In the rows, 128 means zero.
The rows of X fall into a few groups, and each row is roughly a mix of its group's hidden directions; some rows fit no group.
X (114 x 10):
[[113  76  88 144 142 124 140 113 100 167]
 [139 130 100 173 141 161  98 158 156 159]
 [145 116 104 132 162 103  79 120 149 173]
 [119 150 139  67 132  97 109 151 151 159]
 [175 113  83 103 140 105 146 163 148 135]
 [129 142  98 166 159 172  81 124 139 130]
 [166 121  93 156 146  89 168 140 103 132]
 [ 99 161 143 120  91 142  68 128 141 142]
 [107 118 160 156  67 115 127 123 130  89]
 [162 128  96 118 172 147 158 144 115 171]
 [ 84 141 153 142 108 153  78 103 136 103]
 [149 118  95 194 138 167 123 135 132 129]
 [138 111 177 147 136 124 126 121 148 192]
 [100 127 164 120  98  76 126 110 129  88]
 [154 110 146 136 150 129 115 133 159 196]
 [137 125 110 117 175 111  80 116 149 171]
 [179 100 107 120 145 130 105  88 163 139]
 [ 65 117 123 112  91 151 124 144 161 136]
 [145 152 114 174 152 177  97 136 150 119]
 [ 88  93 116 103 105 153 118 123 179 144]
 [107 141 144  62 129  93 111 138 140 156]
 [109  81  87 149 146 133 130  97  93 150]
 [ 95 143 118 111  75 110 136 180 118 131]
 [155  95 148 146 115  70 140 133 143 163]
 [164 144  78 161 153 152 103 147 142 137]
 [152 164 153 122 161 177 124 120 118  89]
 [ 68 113 133 114 108 142  93 118 166 145]
 [ 82 163 125 135  72 131 123 157 146 126]
 [152 141  93 181 134 163  93 140 141 117]
 [124 140 132 143  97  88  85 123 155 174]
 [ 83 134 120 107  78 119 136 178 123 133]
 [ 87  90 103  90 108 153 109 136 158 141]
 [ 91 139 136 129  90 123 105 115 126  65]
 [136 200 127 150 109 146 155 111 127 108]
 [159  98 149 148 130  98 131 135 151 187]
 [124  71 139 119 100 120  74 113 135 145]
 [129 132  88 150 136  86 183 147 120 144]
 [103 117 158 151 171 165 134  84 147 123]
 [ 86 102 100 138 141 140  80  95 106 142]
 [149 126 142 134 158 144 178 132 104 181]
 [ 89 140 133 119 118  99  80 100 131  85]
 [133 112 129 134 151  66  93 107 138 164]
 [164 101 120 141 143 100 109 136 158 185]
 [ 90 135 160 146  82 129 126 112 115  80]
 [ 89  83  98 150 132 135 103  98 100 147]
 [118 155 162  98 120 184 106 127 117  95]
 [108  87  77 132 145 119 112 108 100 163]
 [152 162 170  99 129 120 162 161 161 131]
 [ 58 116 122 109 105 161 118 143 147 131]
 [103 131 161 110 138 174  87 105 161 117]
 [106 134 178  81 101  97 145 118 122 109]
 [173 178 121 152 125 102 118 139  90 112]
 [143 102 182 102 103 132  85 106 144 137]
 [ 83 139 106 134  85 117  81 140 135 156]
 [153  63 124 123 160 132 159 117 115 106]
 [174 151 151 124 118 119 182 157 145 111]
 [156 101 106 147 137  86  92 130 153 168]
 [153 150 158 173 153 100 117  97 119 160]
 [140 143  94 103  95 103 113 176  92 126]
 [118 155  86 146 124  97 179 156 112 138]
 [127 171 109 130 118 120 109 165  71 109]
 [126 162  82 155 127  95 165 155 110 140]
 [117 129 142 145  75 150 164 140 111  82]
 [150 106 101 187 128 153 151 112 105 103]
 [119 101 129 186 119 161 140  99 105  99]
 [167 102 116 147  93 112 177 161 127 128]
 [147 189 164 121 145 165 119 121 132 106]
 [157 101 141 132 139  73 129 130 149 176]
 [159 149  90 153 129  99 158 154  85 126]
 [171 161  98 147 139 142 105 167 160 134]
 [117  99  85 123 170 130 125 120 116 182]
 [106 103  85 153 128 136  84  95  97 119]
 [ 99  80  94 142 150 134 125 102 101 164]
 [151 162 114 139  90  84 140 156  96 149]
 [ 94  76  97 137 135 122 120 111 104 171]
 [150 106 134 130 152  78 109 122 150 180]
 [123 145 151 121 146  81 157 150 101 175]
 [ 95 141 106 133 121 132  66 107 130  89]
 [177 158 143 150 128  84 152 141  96 122]
 [131 155 102 113  84 101 119 178 100 125]
 [150 162  99 156 151 163  81 136 146 116]
 [108  83  81 146 144 129 119 104  98 158]
 [ 98 149 111 141 117 171  84 103 164 121]
 [175 115 125 136 184 137 114  87 116 122]
 [130 158 133 119 163 154 190 133 124  97]
 [102 109 128 119  77 123  68 132 125 148]
 [172 158  99 137 151 130  87 120  90 110]
 [163  91 162 102  95  94 156 130 112 138]
 [152 170 171 105 110 119 143 159 160 107]
 [184 102 144 122 141 107 176 127 104 117]
 [ 73 149 120 119  78 134 123 167 132 127]
 [108 111 168 100 104 154  77 110 149 129]
 [162 105 135 139 177 144 121  75 145 129]
 [ 78 101 130 120 144 176 114 102 160 131]
 [124 132 113 124 165 137  63 114 154 159]
 [116 136 149 124 172 139  87 103 142 177]
 [ 89  85 119 104 131 165 115 111 169 140]
 [167 104 115 137 153 101 124 138 146 188]
 [143 126 140 106 144 177 143 133  90  78]
 [143 107 110 129 170 142 186 131 107  96]
 [125 124 115 115 158  79  73 108 148 144]
 [100 112 153  76 105  83 144 115 110 131]
 [161 100 141 135 139  83 133 134 149 183]
 [183  90 112  97 145  96 137 136 107 140]
 [104 109 162  80 119  93 166 123 119 149]
 [112 154 103  86 164 154  87 123 145 110]
 [126 107 169 104 126 169  80 104 141 113]
 [ 64 116 138 128 124 171 123 114 164 130]
 [112 140 142  67 116  87 111 147 143 154]
 [147 131 170 166 169 130 154  86 137 124]
 [113 119 108 161 142 103  90 109 173 164]
 [ 99  85 138  97  71 123 108 135 119 140]
 [129 155  91 149 133  93 184 152 115 138]
 [ 69  99 129 113 117 153  93 116 160 133]]
In each list below, one row fits none of the groups, and each other row fits one group, some only roughly. Which row is it?
  k_693: [ 79 183 112 141 110 131 103 139 149 148]
  k_51: [179 163 139 165 159 121 122  99 111 113]
  k_459: [124 116 164 126 151  78 111 109 145 175]
  k_326: [135 120 138 182 158 179 158 115 127 121]
  k_712: [144 102 131 145 174 127 139  66 123 107]
  k_401: [113 131 109 129  76  78 131 150 122 165]
  k_739: [160 161 148 147 182 156 118 104 146 119]
  k_320: [ 86 126 102 104  77 141 107 152 158 136]
  k_121: [172 137 104 135 123 115 153 154  70 110]
  k_593: [174 167  89 139 137 135  92 150 139 109]
  k_663: [177 117  77 122 138 147 150 166 127 142]
  k_343: [175 107  97 143 128 153 117 158 157 166]
  k_229: [ 90 102 141 122  90 133 139 126 188 145]
	k_712
  k_175: [162 124 103 130 107 141 187 164 113 110]
  k_882: [151 145 113 113 111  89 137 173  78 124]
  k_808: [ 86  88 111  82 114 134 133 165 115 139]
  k_637: [145 200 133 136 158 149 137 139 120 104]
  k_628: [ 93 144 172 101 108 144 109 112 173 143]
  k_74: [ 74 131 130 104  89 154  86 141 133 132]
  k_228: [125 164 135  82 131  87 103 157 130 161]
  k_48: [ 69 163 102 133 126 168 127 141 124 107]
  k_541: [ 90 150 131 126  98 130  78 120 166 157]
  k_852: [174 152 154 169 161 118 138  92 125 119]
  k_285: [149 168 128 134 104  92 140 171  86 118]
	k_228
  k_970: [ 95 130 138  96  64 137  95 139 118 130]
  k_421: [ 91 165 163 155  89 116 153 146 148 126]
  k_966: [179  96 100 136 119 110 146 164 153 152]
  k_232: [ 70 130 117 137 119 124  99 112 174 158]
  k_653: [119 161 128 129 165 146 147  90 127  73]
  k_40: [186 104 111 140 118 131 156 166 143 158]
  k_409: [111 103  96 179 131 159  91 106 113 120]
  k_623: [ 87  74 125  90 137 163 131 126 143 138]
  k_680: [176 152 113 127 132  98 121 151  73 114]
  k_513: [104 127 102 145  90  91  87 134 137 168]
	k_653
  k_310: [182 128 152 136 165  95 147 124  93 123]
  k_590: [ 95  68 116 115  88 109 110 132 128 148]
  k_483: [165 161 154  98 113 101 170 145 135 103]
  k_73: [ 99 181 125 141  84 115 131 168 117 122]
  k_172: [179  78 130 110 161 106 146 110 129 139]
  k_12: [169  95 137 150 113  97 146 153 154 168]
  k_992: [ 90 158 116 142 103 120  77 127 156 159]
  k_793: [113 178 119 125  94 108 137 180 124 105]
  k_230: [181 137 156 160 148  95 156 103 143 128]
  k_745: [138 116  95 144 169 122 192 130 124 110]
	k_793
  k_886: [135 117 165 121 159  84 126 111 139 181]
  k_815: [189 132 155 115 103 101 136 139  89 138]
  k_375: [157 139  90 148 104 100 124 152  74 135]
  k_282: [ 80 119 114 128 112 170  96 110 170 131]
  k_296: [158 129 130 125 150  82  76 107 139 159]
  k_477: [ 77 152 141 103  82 151  97 138 133 132]
  k_578: [178  85 142 138 162  94 139 107 141 132]
  k_534: [144 112 141 153  76 148 175 155 126 109]
  k_433: [123 137  91 160 135 155  69 109 120 105]
  k_923: [158 127  87  97 176 102 156 134 113 142]
  k_152: [198 120 130 141 123  87 136 133 103 138]
  k_776: [120  74 114 128  95  89 101 130 124 162]
	k_296
  k_724: [143 165 135 127 171 172 153 127 119  89]
  k_207: [140 120 107 152  83 147 169 156 108  93]
  k_125: [189 120 118 155 119  80 129 130 107 146]
  k_29: [ 81 156 153 116 128 124 123  98 100  81]
  k_359: [ 73 166 116 130 102 153  97 149 111 118]
  k_753: [127 128 105 119 159 108  62 115 158 148]
  k_457: [107 122 136 113  68 107  86 141 135 158]
  k_474: [177 106  90 148 131 136 151 159 132 166]
  k_332: [110  98 100 181 144 169 132 106 130 106]
  k_64: [135 134 146  93  82 122 171 151  94 110]
  k_86: [129 188 125 131 166 171 126 133 121 101]
	k_332
  k_561: [146 162 148 131 181 157 163 121 142 100]
  k_396: [ 89 171 135 117 138 188 124 132 136 107]
  k_711: [162 166 104 128 109  99 113 162  85 117]
  k_639: [178 152 120 145 166 121 110 115  83 110]
  k_95: [ 95 145 132 112 100 108 130 117 111  61]
  k_508: [188 112 145 133 145  86 162 115 129 138]
  k_466: [153 106 129 125 189 155 117  84 130 121]
  k_467: [146 122 147 129 192 158 148 106 146 101]
  k_642: [112 150 140 112  71 127  75 134 129 150]
  k_108: [159 106 104 126 147  61 133 129 127 155]
  k_496: [ 88 119 121  74 101 107 171 125 127 125]
  k_644: [186 107 138 137 140  83 164 123 118 139]
	k_496
  k_274: [134 105 104 190 145 168 143 111 107 127]
  k_66: [132 119  98 193 135 168 103 120 122 116]
  k_865: [146 127 105 191 138 173 120 120 121 103]
  k_924: [176 111 104 134 144 150 150 158 141 176]
  k_703: [172 104 131 152 108 143 172 161 136 159]
  k_694: [163 101 106 128 139 108 177 142  86 109]
  k_191: [119 135 161  72  99  82 145 128 123 117]
  k_198: [120 125 147 122 152 187  89 103 131  96]
  k_632: [101  84  78 123 135 157 124 104 101 146]
  k_584: [171  83 107 107 167 133 112  96 135 141]
	k_632
  k_437: [178 135 115 121 159 106 122 134  69 125]
  k_985: [100 139 103 110  69 123 119 172 142 134]
  k_855: [172 133 102 151  97  85 115 142  94 146]
  k_585: [113 150  98 113  66 117 110 167 138 131]
  k_90: [172 102  98 167 119 131 155 152 121 162]
  k_463: [ 81 119  84 164 149 130 107 123 159 146]
  k_948: [151 187 137 133 166 161 150 124 135 105]
  k_97: [177 114  87 128 133 141 168 165 133 144]
  k_879: [110 107 169 121 118 135  69  91 134 117]
  k_978: [ 58 153 142 137  98 146 139 152 134 127]
	k_879
  k_727: [118  74 124 120  90  91 104 123 132 163]
  k_72: [ 91  86 151 128 148 161 140  94 163 136]
  k_140: [128 147  95 169 151 110 175 134  94 112]
  k_909: [167  79 153 121 144  88 152 109 143 134]
  k_974: [164 112 117 127  93  94 142 151  73 131]
  k_164: [170 105 149 141 125 118 154 152 143 185]
  k_21: [177 103 147 149 164 126 139  85 153 134]
  k_251: [127 119 164 147  83 147 180 133 112 103]
  k_989: [201 123 151 131 121 120 112 127  91 117]
  k_988: [149 143 168 116 106 114 171 169 161 128]
	k_140
  k_726: [138 120  81 162 166 101 172 134 124 131]
  k_243: [126 127  90 139 138 129 188 153  91 108]
  k_428: [104 112 163 102  86  94 155 111 105 105]
  k_100: [118 130  96 113 172 110  69 108 134 143]
  k_165: [ 76 155 155 126 127 144 100  93 111  98]
  k_997: [117 140 102 121 104 145 157 142  98  65]
  k_550: [ 61 106  98 131 115 150 139 125 146 155]
  k_109: [114  73 156 117 127 123 111  97 173 146]
  k_860: [ 68 125 129 110 128 177 101 123 146 110]
  k_286: [ 86  82 150 117 160 161 144 107 146 136]
  k_159: [155 104 162 147 123  94 164 134 135 176]
  k_432: [167  87 147 117 161 119 178 116 129 113]
  k_167: [147 170 126 127 137 168 128 142  84  86]
  k_971: [119 161 131 144 114 128  52 128 135 142]
  k_572: [110 139 114 125 168 125  62 102 134 150]
	k_550
  k_731: [148 112 170 142 155  97 184 118 116 137]
  k_70: [123 145 122 124 176 164 171 129 118  86]
  k_107: [ 56 139  97 130 129 141 111 129 158 136]
  k_907: [109  86 170  96 118  93 135 105  99 122]
  k_374: [ 82 153 135 131 126 159 106  99 101  85]
  k_157: [171  98 109 156 125  88 159 143 125 161]
  k_533: [170 121  72 113 146 127 163 157 115 137]
  k_689: [173 119 113 107 154 131 166 157 137 172]
  k_968: [ 89 169 105 149 101 115  85 137 137 154]
  k_953: [181 132 132 131 160  98 139 133  75 122]
	k_907
  k_990: [125 115 143 156 176 169 149 104 167 129]
  k_876: [192 117 105 120 166 110 118 115  99 121]
  k_307: [100  99  86 135 155 141  88 114 122 167]
  k_538: [ 79 125 150  90  86 152  96 130 131 125]
  k_622: [ 77 131 131 104  88 158  85 141 126 133]
  k_254: [136 154 120 125 117  93 195 152 106 131]
  k_954: [193 128  91 109 123 108 105 141 104 128]
  k_182: [148 108  70 183 126 143 112 137 126 131]
  k_215: [146 122 115 138  91 142 186 157 108  97]
  k_104: [196 121 138 131 125 106 147 136  84 118]
	k_990
  k_340: [ 79 139 180 128 104 140 107 105 133 100]
  k_174: [134 118 149 155  77 149 178 146 115 106]
  k_503: [107  87 156 119 147 145 113  94 180 133]
  k_801: [ 97 132 180 146  86 109 152 113 114 104]
  k_902: [144 100 157 144 126  62 122 116 139 158]
  k_883: [175 101 150 126 172 103 154 111  99 130]
  k_783: [ 89 134 129 135  84 129 176 161 102 117]
  k_298: [ 84 150 123 115 140 132  82  91 114  92]
  k_212: [135 124 102 169 170 172 104 135 140 157]
  k_183: [116 153 157 110  92 159  68 127 127 129]
	k_783
  k_884: [148 122 154 159 156 143 132  75 171 126]
  k_845: [123 109 110 194 146 172 126 113 117 122]
  k_353: [194 108 169 121 150 130 121 103 135 127]
  k_363: [154 112 148 188 142 153 133  94 106 111]
  k_93: [179 104 111 131 118 138 169 170 137 150]
  k_549: [166  74 127 110 170 128 134  97 138 141]
  k_181: [153 180 104 145 142 126 167 152  95 114]
  k_916: [ 72 182 119 123 117 149 143 143 150 124]
  k_762: [ 96 133 149 109  86 108  87 109 116  90]
  k_752: [132 124 137 186 148 183 144 112 127 109]
  k_981: [159 144 113 173 161 173 138 116 126  97]
  k_324: [141 108 145 144 149 105  94 116 153 189]
	k_363
